Every row has a hidden score from 0 to 40. What is each row's score? 20 is about the middle. The score is a weighted sum of the row's numbers plus the product of two more (or one squared), each taken from its middle value.
[-0.6 -0.3  0.8 -0.2  1.4 -0.6 -0.6 -0.7 -0.6 -0.6  1.3 -0.7 -0.7  1.1
 -0.6  0.8 -0.6 -0.5]: 17
[-0.7 -0.6  0.8 -0.2 -0.5 -0.6  3.5 -0.5 -0.6 -0.6  1.  -0.1 -0.7 -0.7
 -0.6 -0.7 -0.6  0. ]: 24
[ 0.1 -0.6 -0.2  1.7 -0.7 -0.6  0.1 -0.2 -0.6 -0.6 -0.2 -0.7  0.9 -0.7
 -0.6 -0.7  2.1  1.4]: 20
[ 0.   2.3 -0.7 -0.7 -0.7 -0.4 -0.5  0.9  0.2 -0.5 -0.7  1.4  0.1 -0.7
  1.  -0.2 -0.6 -0.5]: 25
[ 0.2  0.   0.6 -0.6 -0.7 -0.6 -0.6 -0.7 -0.1  0.  -0.7 -0.7  0.7 -0.7
 -0.6  3.5  3.6  0.3]: 20
[-0.7  1.1  0.4 -0.2  0.3 -0.6  2.8 -0.7 -0.6 -0.6  0.7  0.7 -0.7 -0.7
 -0.6 -0.7 -0.6  0. ]: 28
[-0.7 -0.2  0.3  0.1  0.  -0.6 -0.1  1.4 -0.6 -0.6  0.1  0.8  1.9 -0.7
 -0.6 -0.7 -0.3  0. ]: 8
[-0.2 -0.6  0.2 -0.7 -0.7 -0.4  0.3 -0.7  0.6  0.2 -0.7 -0.6 -0.3 -0.7
  1.5  0.3  0.4 -0.4]: 20
[ 0.6  0.   0.1 -0.1 -0.7 -0.6  1.9 -0.7 -0.6  0.2 -0.7 -0.7 -0.5 -0.7
 -0.6  2.2  0.6  0.4]: 24
[ 0.4 -0.6 -0.7  1.1 -0.5 -0.6 -0.4  1.3 -0.3 -0.4 -0.7 -0.2  0.9 -0.7
 -0.4  0.   1.2 -0.5]: 13
[ 2.8  0.1 -0.6 -0.7 -0.5 -0.4 -0.6 -0.3 -0.4  0.6 -0.7  2.6 -0.5  2.4
 -0.1 -0.1  0.  -0.5]: 31
[ 0.7 -0.5  1.   0.7  0.2 -0.6 -0.6 -0.7 -0.6 -0.6  3.5 -0.7 -0.7  1.1
 -0.6 -0.7 -0.3 -0.2]: 21
[-0.3  0.2 -0.7  0.5 -0.1 -0.6  1.4  0.2 -0.6 -0.3  1.7 -0.7 -0.6 -0.7
 -0.6 -0.7 -0.1  0.4]: 20
[-0.6  0.1 -0.4  2.   0.1 -0.6 -0.4 -0.7 -0.6 -0.6  0.4 -0.7  1.8 -0.6
 -0.6  0.1  0.  -0.1]: 22
[-0.7 -0.5 -0.7 -0.7 -0.7 -0.1 -0.6 -0.2  1.8  0.5 -0.7  2.6 -0.7 -0.1
  1.6  0.2 -0.1 -0.5]: 25
[-0.7 -0.2  0.8  1.4  2.2 -0.6 -0.6 -0.7 -0.6 -0.5 -0.7  0.1 -0.4  2.4
 -0.6 -0.7 -0.5 -0.5]: 18
[ 0.3 -0.6 -0.4 -0.7 -0.7  0.5  2.  -0.7 -0.1  4.  -0.7 -0.7  0.  -0.7
  0.   0.2 -0.6 -0.5]: 20
[ 2.4 -0.6 -0.7 -0.7  0.2  0.1 -0.6  1.2  2.8 -0.6 -0.7 -0.1 -0.1 -0.7
  0.3  0.3 -0.6 -0.5]: 11
[ 3.5 -0.6 -0.7 -0.7 -0.7 -0.6 -0.6  1.  -0.6 -0.3 -0.7  0.1  0.6 -0.7
  1.1  1.2  2.9 -0.5]: 29
[ 0.8 -0.6 -0.7 -0.7 -0.7 -0.2 -0.6  0.5  1.9  0.1 -0.7  0.9 -0.4 -0.1
  2.3  0.6 -0.5 -0.5]: 19
[ 0.3 -0.6 -0.7  0.8 -0.7 -0.6  1.4  1.5 -0.6 -0.6 -0.1 -0.7  0.4 -0.7
 -0.6 -0.7  0.5  3.4]: 17
[-0.7 -0.6  1.2  0.3  1.3 -0.6 -0.6 -0.5 -0.6 -0.6  0.6 -0.7 -0.3 -0.7
 -0.6 -0.7 -0.6 -0.5]: 10
[ 0.4 -0.6  0.   0.5 -0.7 -0.6  2.   1.1 -0.6 -0.6  0.2 -0.7 -0.5 -0.7
 -0.6 -0.7 -0.1  0.7]: 18
[ 0.  -0.6 -0.7 -0.7 -0.7  0.6 -0.6 -0.2  1.4  2.2 -0.7 -0.7 -0.4 -0.7
  1.1  0.1 -0.6 -0.3]: 14
[ 1.2  0.  -0.7  0.2  0.  -0.6 -0.6 -0.7 -0.6 -0.4  0.5 -0.7  1.5 -0.7
 -0.6  0.4  0.4  0.3]: 19
[-0.2 -0.6  0.3 -0.7 -0.7 -0.1 -0.6  0.1 -0.5  1.6 -0.7 -0.4 -0.6 -0.7
  1.1  1.4  0.1 -0.5]: 16
[-0.7  1.9  0.9 -0.7  1.4  3.  -0.6 -0.7 -0.6 -0.6 -0.7  0.6 -0.7  0.9
  1.1 -0.7 -0.6 -0.5]: 23
[-0.7 -0.5  1.5  0.1  1.5 -0.6 -0.6 -0.7 -0.6 -0.6  2.1 -0.7 -0.7  1.4
 -0.6 -0.4 -0.6 -0.5]: 13
[-0.7 -0.6  1.4 -0.7  0.8 -0.2 -0.5 -0.7 -0.6 -0.6  0.2 -0.7 -0.7  1.2
 -0.4 -0.7 -0.6  1.9]: 14
[-0.2  0.  -0.7 -0.7 -0.7 -0.4 -0.6 -0.5 -0.1  0.6 -0.7  2.3 -0.7  1.
 -0.1  1.6 -0.2 -0.5]: 31
[-0.7  2.7  0.7 -0.7  1.3  2.4 -0.4 -0.7 -0.3 -0.6  0.   0.6 -0.7  0.8
  0.2 -0.7 -0.6 -0.5]: 23
[-0.7  0.9  1.   0.   1.3 -0.6 -0.6  0.2 -0.6 -0.3 -0.4  0.1 -0.7  0.8
 -0.6 -0.7 -0.6 -0.5]: 11
[-0.7 -0.2 -0.3  1.6  0.3 -0.6 -0.6  0.4 -0.5 -0.3 -0.6  0.2 -0.7  0.6
  0.   1.3 -0.2 -0.5]: 22
[-0.7 -0.6  3.3  0.3  1.7 -0.6  1.5 -0.7 -0.6 -0.6  0.7 -0.7 -0.7 -0.7
 -0.6 -0.7 -0.6 -0.5]: 27
[ 0.5  1.4 -0.7  3.7 -0.7  2.5  2.3 -0.7 -0.6 -0.6 -0.4 -0.7 -0.3 -0.7
 -0.6 -0.7 -0.6 -0.5]: 39
[-0.7  1.8  0.6 -0.7  0.7  1.1 -0.6 -0.7 -0.2 -0.6 -0.7  1.  -0.7  0.6
  1.1 -0.7 -0.6 -0.5]: 25
[-0.7 -0.6 -0.5 -0.7 -0.7 -0.4 -0.6 -0.7  0.9  2.1 -0.7  0.6 -0.7 -0.7
  3.6  0.7 -0.6 -0.5]: 33
[-0.7 -0.6  0.3  1.9 -0.4 -0.6 -0.5  0.6 -0.4 -0.6 -0.5  1.8  0.4 -0.2
 -0.6 -0.7 -0.3 -0.5]: 17
[ 1.9 -0.6 -0.7 -0.7 -0.7 -0.4 -0.5  1.   0.6 -0.1 -0.7 -0.5  0.7 -0.7
 -0.6 -0.2  1.4 -0.4]: 13
[ 1.7 -0.6 -0.7 -0.7 -0.1  0.1 -0.6  0.5  2.4 -0.3 -0.7  0.  -0.1 -0.7
  0.1  0.3 -0.6 -0.5]: 13
[ 0.4  1.7  0.   3.1 -0.7  1.4  1.3 -0.7 -0.6 -0.6  0.5 -0.7  0.3 -0.7
 -0.6 -0.7 -0.6 -0.5]: 27
[-0.3 -0.6 -0.2 -0.7 -0.7  0.7  0.7 -0.7 -0.6 -0.6  1.  -0.7 -0.7 -0.7
 -0.6 -0.7 -0.6  1.7]: 22
[ 0.6  2.4 -0.7 -0.7 -0.7  2.  -0.6  0.4 -0.1 -0.4 -0.7  0.2  0.6 -0.7
  0.3 -0.3 -0.6  1.2]: 22
[-0.7 -0.1  0.8 -0.2  1.  -0.6 -0.6 -0.7 -0.6 -0.6 -0.4 -0.7  1.5  2.4
 -0.6 -0.2 -0.6 -0.5]: 20
[-0.7 -0.6  1.1 -0.7 -0.7 -0.3 -0.6 -0.7  0.9  3.7 -0.7 -0.4 -0.7 -0.6
  2.6  1.5 -0.2 -0.5]: 38
[ 1.2 -0.6 -0.7 -0.7 -0.7  0.7 -0.6  1.4  3.1  2.  -0.7 -0.7 -0.7 -0.7
  0.9  0.5 -0.6 -0.5]: 11
[-0.7  0.7  0.9 -0.2  2.1 -0.6 -0.6 -0.7 -0.6 -0.6 -0.5  0.   0.1  1.6
 -0.5 -0.7  0.8 -0.5]: 13
[-0.5 -0.6  0.4  0.6 -0.7  0.6  0.9 -0.7  1.2 -0.6  0.5 -0.7 -0.7  0.4
  0.  -0.7 -0.6 -0.5]: 20
[ 0.6 -0.6 -0.7 -0.7 -0.6 -0.3 -0.6 -0.5  0.3  0.7 -0.7  3.5 -0.7  3.6
  1.  -0.6 -0.6 -0.5]: 32
[ 1.6 -0.6 -0.7 -0.5 -0.7 -0.6  1.8 -0.7 -0.6  0.8 -0.5 -0.7 -0.4 -0.7
 -0.6 -0.7 -0.3  1.9]: 27
[ 1.7  0.2  0.2  2.3  0.9 -0.6 -0.6 -0.7 -0.6  0.2 -0.7 -0.6 -0.7  0.8
 -0.6  1.1  0.1 -0.5]: 21
[ 2.6 -0.6 -0.7 -0.7  0.3  0.1 -0.6  1.   3.  -0.3 -0.7 -0.6 -0.4 -0.7
 -0.1  0.4 -0.6 -0.5]: 10
[ 2.3  2.4 -0.7 -0.7 -0.7 -0.3 -0.6  0.9  0.  -0.5 -0.7  0.6 -0.3 -0.6
  2.1  1.3 -0.4 -0.5]: 34
[ 0.7 -0.6 -0.7  1.4 -0.7 -0.6  0.2 -0.2 -0.6 -0.6 -0.1 -0.7  0.8 -0.7
 -0.6 -0.7  1.7  1.9]: 22
[ 1.  -0.6 -0.7 -0.7 -0.7  0.  -0.6  0.5 -0.4 -0.1 -0.7  0.6  2.6 -0.6
 -0.2  0.5 -0.4  0.5]: 16
[-0.7 -0.6  1.3 -0.7 -0.3  1.3 -0.2 -0.7 -0.1 -0.6  0.3 -0.7  0.5 -0.7
 -0.1 -0.7 -0.6 -0.5]: 14
[-0.7  0.8 -0.3 -0.7  0.1  1.  -0.6 -0.7  0.  -0.6 -0.7  1.9 -0.5  1.4
  0.5 -0.7 -0.6 -0.5]: 26
[-0.7 -0.6 -0.7 -0.7 -0.7  0.  -0.6  0.   3.   3.5 -0.7 -0.3 -0.7 -0.7
  4.   0.6 -0.6 -0.5]: 33
[-0.7 -0.6  2.1 -0.7  1.  -0.6  2.1 -0.7 -0.6 -0.6  0.4 -0.7 -0.7  2.1
 -0.6 -0.7 -0.6 -0.5]: 14
[-0.1  0.  -0.7 -0.4 -0.7 -0.5 -0.3 -0.7 -0.4  0.  -0.2  1.4 -0.7  0.5
 -0.4  1.  -0.2  0. ]: 29
[ 0.4  1.7 -0.3 -0.3  0.   1.9  0.7  0.  -0.5 -0.6 -0.2 -0.5 -0.5 -0.7
 -0.4 -0.7 -0.6 -0.2]: 22
[-0.7 -0.6 -0.7 -0.7 -0.7  0.1 -0.6  0.1  0.6  2.9 -0.7 -0.4 -0.7 -0.7
  2.8  0.6 -0.6 -0.5]: 22
[-0.7 -0.1  0.5  0.5  0.8 -0.6 -0.6 -0.7 -0.6 -0.6  2.2 -0.7 -0.7  1.1
 -0.6 -0.4 -0.5 -0.5]: 17
[-0.3  1.  -0.7 -0.2 -0.7 -0.3 -0.6  0.9  0.  -0.5 -0.7  0.7 -0.1 -0.5
  0.   0.3  0.   0.1]: 15
[ 2.7  0.   0.  -0.1 -0.2 -0.6 -0.6 -0.7 -0.6  0.2  2.8 -0.7 -0.2  1.8
 -0.6 -0.7  0.3 -0.5]: 25
[ 0.6 -0.6 -0.7  3.4 -0.7  1.   1.8 -0.2 -0.6 -0.6  1.4 -0.7  1.1 -0.7
 -0.6 -0.7 -0.6 -0.5]: 38
[-0.7  0.9 -0.7 -0.7 -0.7  3.8 -0.6  0.3  0.   1.1 -0.7  0.6 -0.1 -0.2
  0.9 -0.6 -0.6 -0.5]: 22
[-0.7  2.3 -0.7 -0.7 -0.7 -0.6 -0.6 -0.7  0.5 -0.3 -0.7  1.5 -0.7  0.2
  1.8  1.3  0.1  1.6]: 31
[ 1.7 -0.6 -0.7 -0.7 -0.7 -0.1 -0.6  0.9  1.9  0.5 -0.7  0.7  2.3 -0.7
 -0.3  0.8  0.  -0.5]: 13
[ 1.5 -0.6 -0.7 -0.7 -0.7  0.4 -0.6  1.3  3.   1.3 -0.7  0.2 -0.7 -0.7
  0.6  0.7 -0.6 -0.5]: 13
[-0.7  0.4 -0.3  0.4  0.7 -0.6 -0.6 -0.1 -0.6 -0.6  0.4 -0.7  2.6  0.2
 -0.6  1.  -0.4  0.4]: 23
[ 0.5 -0.6 -0.7 -0.7 -0.7 -0.6 -0.6  1.3 -0.6  2.1 -0.7  0.1  1.1 -0.7
 -0.6  0.9  3.1  2.7]: 21
[ 0.4 -0.5 -0.4 -0.7 -0.7  0.9  1.3 -0.7  0.2  3.  -0.7 -0.7 -0.7 -0.7
  0.2  0.3 -0.6 -0.5]: 20
[-0.7  3.8  1.   0.2  2.5  2.7 -0.4 -0.7 -0.6 -0.6  0.4 -0.4 -0.1  0.1
 -0.6 -0.7 -0.6 -0.5]: 19
[ 0.  -0.2 -0.7 -0.5 -0.7 -0.4  0.9  0.9 -0.1  0.1 -0.1 -0.7  1.  -0.7
 -0.6 -0.5  0.   0.2]: 11
[-0.7  1.2 -0.7 -0.7 -0.7 -0.1 -0.6  0.5  1.2 -0.6 -0.7  1.1 -0.3 -0.3
  1.9  0.1 -0.6 -0.5]: 19
[ 0.8  0.6 -0.7 -0.7 -0.4  1.1  0.7 -0.5 -0.6 -0.6  0.3 -0.7  0.3 -0.7
 -0.6 -0.7 -0.6 -0.1]: 22
[ 0.5 -0.6 -0.7 -0.5 -0.7 -0.6  0.9  0.9 -0.6 -0.6  0.4 -0.7 -0.7 -0.7
 -0.6 -0.7 -0.6  2.4]: 18
[-0.7 -0.6 -0.7 -0.7 -0.7  0.9 -0.6 -0.3  2.8  3.4 -0.7 -0.7 -0.7 -0.3
  1.9  0.3 -0.6 -0.5]: 14
[-0.7 -0.1  0.5  1.6  0.9 -0.6 -0.6 -0.7 -0.6 -0.6  1.7 -0.7 -0.7  0.
 -0.6 -0.1 -0.4 -0.5]: 16
[ 0.6 -0.6 -0.7  0.1 -0.7 -0.3 -0.4  1.5  1.6  1.9 -0.7 -0.7 -0.1 -0.7
 -0.3  0.3 -0.6 -0.5]: 6
[ 0.  -0.6  0.4 -0.6 -0.7 -0.1 -0.3  1.9 -0.2 -0.2 -0.3 -0.7 -0.7 -0.7
  1.1  0.  -0.2  0. ]: 16
[-0.4 -0.6  0.   0.6  0.   2.5  0.5  1.  -0.2 -0.5 -0.6  0.2  0.2 -0.7
 -0.3 -0.7 -0.6 -0.5]: 19
[ 0.  -0.6 -0.7  0.4 -0.3 -0.2 -0.5  1.   1.2  0.1 -0.7 -0.1  0.1 -0.7
 -0.2  0.  -0.6 -0.5]: 10
[ 0.3 -0.6  0.2 -0.7  0.3  2.   0.4  0.4  0.5 -0.6  0.1 -0.7  1.1 -0.7
 -0.3 -0.7 -0.6 -0.5]: 14
[ 2.1 -0.6 -0.7 -0.7 -0.7 -0.3 -0.6  1.1  1.5 -0.2 -0.7  0.   0.2 -0.7
 -0.2  0.8  1.8 -0.5]: 16
[ 0.  -0.6 -0.3 -0.7 -0.7  0.5 -0.6  0.1 -0.3  1.2 -0.7 -0.7 -0.7 -0.7
  0.   0.6 -0.4  1.7]: 15
[-0.7 -0.6  1.9 -0.7  0.9 -0.6 -0.6 -0.7 -0.6 -0.6  0.3 -0.7 -0.2  1.
 -0.3 -0.7 -0.6 -0.5]: 9
[ 0.3 -0.2  0.3  0.2 -0.7 -0.6  0.3  1.  -0.6 -0.6  0.2 -0.7 -0.5 -0.7
 -0.2 -0.7 -0.2  0.6]: 19
[-0.7 -0.6 -0.3 -0.7 -0.7  0.7  0.  -0.7 -0.5 -0.5 -0.7 -0.1 -0.7  1.6
  2.7 -0.7 -0.6 -0.5]: 21
[-0.7  2.3 -0.2 -0.4 -0.6  1.2  0.8 -0.7 -0.3 -0.6 -0.4  1.   0.1  1.
  0.2 -0.7 -0.6 -0.5]: 26
[ 0.6  1.2 -0.7 -0.4  0.1  3.2  0.9 -0.4 -0.6 -0.6  0.1 -0.7 -0.3 -0.7
 -0.6 -0.7 -0.6 -0.5]: 29
[-0.7 -0.1 -0.3  0.9  0.8 -0.6  3.  -0.7 -0.6 -0.6  4.1 -0.7 -0.7 -0.7
 -0.6  1.3 -0.1 -0.3]: 34
[-0.1  0.6 -0.7  0.3 -0.6 -0.6 -0.6  1.2 -0.6  0.1 -0.1 -0.7 -0.2 -0.7
 -0.6  1.7  0.6  2.5]: 13
[-0.3  0.   0.1  2.   2.  -0.6 -0.6  0.1 -0.6 -0.6 -0.6  0.4  0.1  0.3
 -0.6 -0.7  1.1 -0.5]: 15
[-0.2 -0.6 -0.7 -0.7 -0.7  0.4 -0.6  0.4  2.5  1.4 -0.7 -0.6 -0.3 -0.7
  0.9  0.2 -0.4 -0.5]: 9
[ 0.1  0.1  0.5  0.2 -0.6 -0.6  0.   2.3 -0.6 -0.6  0.5 -0.7  0.  -0.7
 -0.6 -0.7 -0.4  2.3]: 18
[-0.7  1.4  0.3 -0.6  1.9 -0.6 -0.6 -0.7 -0.2 -0.1 -0.7  0.4 -0.6  2.7
  0.  -0.7 -0.6 -0.5]: 14
[ 0.5 -0.6 -0.7 -0.7 -0.7 -0.6 -0.6  1.  -0.6 -0.6 -0.7 -0.7  6.4 -0.7
 -0.6  1.1  3.7  3.8]: 12
[-0.7  2.8 -0.1 -0.7  1.5 -0.6 -0.6 -0.7  0.  -0.6 -0.7  1.7 -0.2  1.4
  0.1 -0.7  0.8 -0.5]: 23
[-0.7  0.3 -0.1  2.8  1.7 -0.6 -0.6  0.  -0.6 -0.6 -0.2 -0.5 -0.7  0.7
 -0.6 -0.7 -0.3 -0.5]: 15
[-0.5 -0.6 -0.2 -0.4 -0.7 -0.2  0.6 -0.5 -0.6 -0.6  1.3 -0.7 -0.7 -0.7
 -0.6 -0.7 -0.6  4. ]: 24
[-0.7  1.7  1.2 -0.3  2.2 -0.6 -0.6 -0.7 -0.6 -0.6 -0.7  2.8 -0.7  1.3
 -0.6 -0.7 -0.6 -0.5]: 24
[-0.7 -0.6 -0.7 -0.7 -0.7 -0.3 -0.6  0.3  1.   0.2 -0.7  0.7 -0.7  0.
  1.7  0.5 -0.1 -0.5]: 16
[ 0.2 -0.6 -0.7 -0.7 -0.7  2.6 -0.1  0.7  1.5  2.  -0.7 -0.7  0.2 -0.7
  0.  -0.5 -0.6 -0.5]: 13
[-0.7 -0.4  1.1  1.5  1.2 -0.6 -0.6 -0.7 -0.6 -0.6  2.3 -0.7 -0.7  0.
 -0.6 -0.7 -0.6 -0.5]: 15
[-0.3 -0.6 -0.2  0.   0.6 -0.6 -0.2 -0.1 -0.6 -0.5  1.  -0.6  1.4 -0.1
 -0.6 -0.3  2.  -0.5]: 16
[-0.2 -0.6 -0.6 -0.5 -0.7 -0.5  3.  -0.7 -0.6  0.   0.9 -0.7 -0.7 -0.7
 -0.6 -0.7 -0.6  1.5]: 25
[-0.7 -0.6  1.3 -0.3  1.2 -0.6 -0.6 -0.5 -0.6 -0.6  0.5 -0.7  0.9 -0.2
 -0.1 -0.7 -0.6 -0.5]: 7
[ 0.2 -0.6 -0.7 -0.7 -0.7 -0.1 -0.5  1.2  0.7 -0.4 -0.7  0.6  0.3 -0.7
 -0.4 -0.3  0.7  1.3]: 15
[-0.7  0.1  0.9  0.5  1.3 -0.6 -0.6 -0.7 -0.6 -0.6  2.1 -0.7 -0.7  2.6
 -0.6  0.4 -0.5 -0.5]: 24
[ 1.4 -0.6 -0.7 -0.7 -0.7 -0.5 -0.6  0.7  1.1 -0.1 -0.7  0.8  0.4 -0.1
  0.   0.   1.9 -0.5]: 19
[-0.7 -0.6  1.4 -0.4  0.5 -0.6  3.6 -0.7 -0.6 -0.6  1.1 -0.7 -0.7  0.8
 -0.6 -0.7 -0.6 -0.4]: 20
[-0.7 -0.6  2.1  1.   0.3 -0.6 -0.6  0.  -0.6 -0.6  3.1 -0.7 -0.7 -0.7
 -0.6 -0.7 -0.6 -0.5]: 21
[ 1.  -0.6 -0.7 -0.5 -0.7 -0.6  1.1 -0.2  0.   1.9 -0.7 -0.7 -0.4 -0.7
 -0.6  0.2  0.4 -0.1]: 19
[-0.7  2.7 -0.7 -0.7 -0.7  0.8 -0.6  0.4  0.5 -0.6 -0.7  1.3 -0.2  0.3
  0.7 -0.4 -0.6 -0.5]: 20
[ 0.  -0.2 -0.3 -0.7  0.7  1.9 -0.1  0.3  1.7 -0.4 -0.2 -0.7  0.5 -0.7
 -0.2 -0.6 -0.6 -0.5]: 13
[ 0.7 -0.6  0.1  0.  -0.7 -0.2  2.2 -0.7 -0.6  0.7 -0.2 -0.7  0.2 -0.7
 -0.6 -0.7 -0.4  0.8]: 22
[ 0.2 -0.6  0.4 -0.5  1.2  1.4  1.  -0.7 -0.6 -0.6  0.8 -0.7 -0.3 -0.7
 -0.6 -0.7 -0.6  4.3]: 25
[-0.4 -0.6 -0.7 -0.7 -0.4  1.6 -0.6  0.4 -0.1  0.1 -0.7  0.6 -0.7 -0.7
  0.6 -0.2 -0.6  0.1]: 19
[-0.3  5.7  1.4 -0.4  0.2 -0.6 -0.6 -0.7  0.1  0.1 -0.7  0.  -0.3  0.3
 -0.6  3.7  0.1 -0.2]: 18
[-0.7 -0.6  0.8 -0.2 -0.7 -0.6  2.   0.  -0.6 -0.6  2.8 -0.7 -0.7 -0.7
 -0.6 -0.7 -0.6 -0.4]: 20
[-0.1 -0.6 -0.1 -0.4 -0.7 -0.4  2.4 -0.7 -0.6 -0.6  0.7 -0.7 -0.2 -0.7
 -0.6 -0.7  0.8  3.1]: 28
[ 2.5 -0.6 -0.7 -0.7 -0.7 -0.6 -0.6  0.9  1.2  0.  -0.7  2.   0.3 -0.7
 -0.6  0.1  0.3 -0.5]: 22
[-0.7  1.   0.4  0.9  1.9 -0.6 -0.6 -0.7 -0.6 -0.6 -0.7  0.3 -0.7  1.3
 -0.6 -0.7 -0.6 -0.5]: 15
[ 1.3 -0.4 -0.7 -0.7 -0.7 -0.6 -0.6  2.2 -0.6 -0.4 -0.7 -0.7  1.  -0.7
 -0.6 -0.1  1.4 -0.5]: 7
[-0.7 -0.2  1.  -0.2 -0.1 -0.6 -0.6 -0.7  1.8 -0.2  0.   2.5 -0.7  1.8
 -0.3 -0.7 -0.4 -0.5]: 22
[-0.7 -0.5  1.  -0.2  1.5 -0.6 -0.6 -0.7 -0.6 -0.6  0.1 -0.7  0.4  1.9
 -0.6  0.3 -0.6 -0.5]: 18
[ 1.4 -0.6 -0.7 -0.7 -0.7 -0.3 -0.6  0.9 -0.5  0.2 -0.7  0.8  0.2 -0.5
  1.1  0.3  1.5 -0.5]: 24
[-0.4 -0.6  0.6  3.5  0.8  3.1  1.8 -0.3 -0.6 -0.6 -0.2 -0.7 -0.7 -0.7
 -0.2 -0.7 -0.6 -0.5]: 30
[ 3.2 -0.6 -0.2 -0.7 -0.7  0.  -0.2  0.2 -0.5  0.7  2.6 -0.7 -0.7  3.6
  0.7 -0.3 -0.6 -0.5]: 25
[-0.7  0.9  0.2 -0.4  0.4  1.  -0.6 -0.7 -0.1 -0.6 -0.3  0.9 -0.3  0.6
  0.2 -0.7 -0.6 -0.5]: 20
[-0.7 -0.5  0.2 -0.7  1.3 -0.6  0.9 -0.7 -0.3 -0.6 -0.5  2.7 -0.7  1.4
 -0.3  0.5 -0.6 -0.5]: 30
[-0.3 -0.6  0.8  4.2  1.  -0.2  1.8 -0.1 -0.6 -0.6  2.4 -0.7 -0.7 -0.7
  0.4 -0.7 -0.6 -0.5]: 22
[-0.7 -0.6 -0.7 -0.7 -0.7  0.5 -0.2 -0.6  2.8  0.  -0.7  1.1 -0.7  2.2
  1.1 -0.7 -0.6 -0.5]: 25
[-0.3 -0.6 -0.7 -0.7 -0.7  4.   2.1  1.1 -0.1  2.1 -0.7  0.   0.7 -0.7
  0.6 -0.7 -0.6 -0.5]: 22
[-0.7 -0.6 -0.7 -0.7  0.4 -0.3 -0.6  0.8  2.1  0.5 -0.7  2.3 -0.6 -0.4
  0.3  0.1 -0.5 -0.5]: 15
